[[ 20.7 -59.1 -34.9]
 [-45.4  15.0  -3.5]
 [-21.8 -65.5  40.9]]
=>
[[ 20.7 -59.1]
 [-45.4  15.0]
 [-21.8 -65.5]]

[[ 82.2  28.7 -34.4]
 [ 64.6  43.7  -2.4]
 [ 79.1  12.1 -40.9]]
=>
[[82.2 28.7]
 [64.6 43.7]
 [79.1 12.1]]

[[ -0.9  68.8]
 [ 60.6  36.8]
 [-38.1  -3.4]
 [-41.7 -13.2]
 [-37.6   2.0]]
=>
[[ -0.9  68.8]
 [ 60.6  36.8]
 [-38.1  -3.4]]

[[-59.1  -1.3  35.4 -56.8 -38.1]
 [ 74.0  49.5  -7.8  75.9  12.1]
 [-18.1 -31.7 -47.0 -19.9  32.4]
 [ 30.4   9.3  -9.4  30.2   4.3]]
=>
[[-59.1  -1.3]
 [ 74.0  49.5]
 [-18.1 -31.7]]

[[ 21.2 -29.7  10.8 -36.2]
 [ 45.7 -51.9  24.2 -62.7]
 [ 37.0 -40.8  18.7 -48.3]
 [-37.6 -56.3 -58.8 -41.8]]
=>
[[ 21.2 -29.7]
 [ 45.7 -51.9]
 [ 37.0 -40.8]]

[[ 69.6   6.1  80.9  52.9  20.4]
 [  8.3  51.2  42.4  40.5  -4.2]
 [ -4.5 -57.8 -36.8 -23.5 -22.1]
 [ 28.5 -34.0   5.2 -17.0   3.8]
 [ 23.1  64.3  59.3  33.0  11.1]]
=>
[[ 69.6   6.1]
 [  8.3  51.2]
 [ -4.5 -57.8]]

[[ -3.2  41.9  55.7  -5.8]
 [-19.7   8.2 -83.0 -77.2]
 [  4.2   9.1   0.0  -8.9]
 [ 16.9  18.5  -5.8 -13.2]]
=>
[[ -3.2  41.9]
 [-19.7   8.2]
 [  4.2   9.1]]

[[ 68.7 -59.7 -44.7  58.5  37.4]
 [ 18.0   9.6  -5.2   0.2  19.7]
 [  1.8  72.5  69.0  26.7  44.5]]
=>
[[ 68.7 -59.7]
 [ 18.0   9.6]
 [  1.8  72.5]]
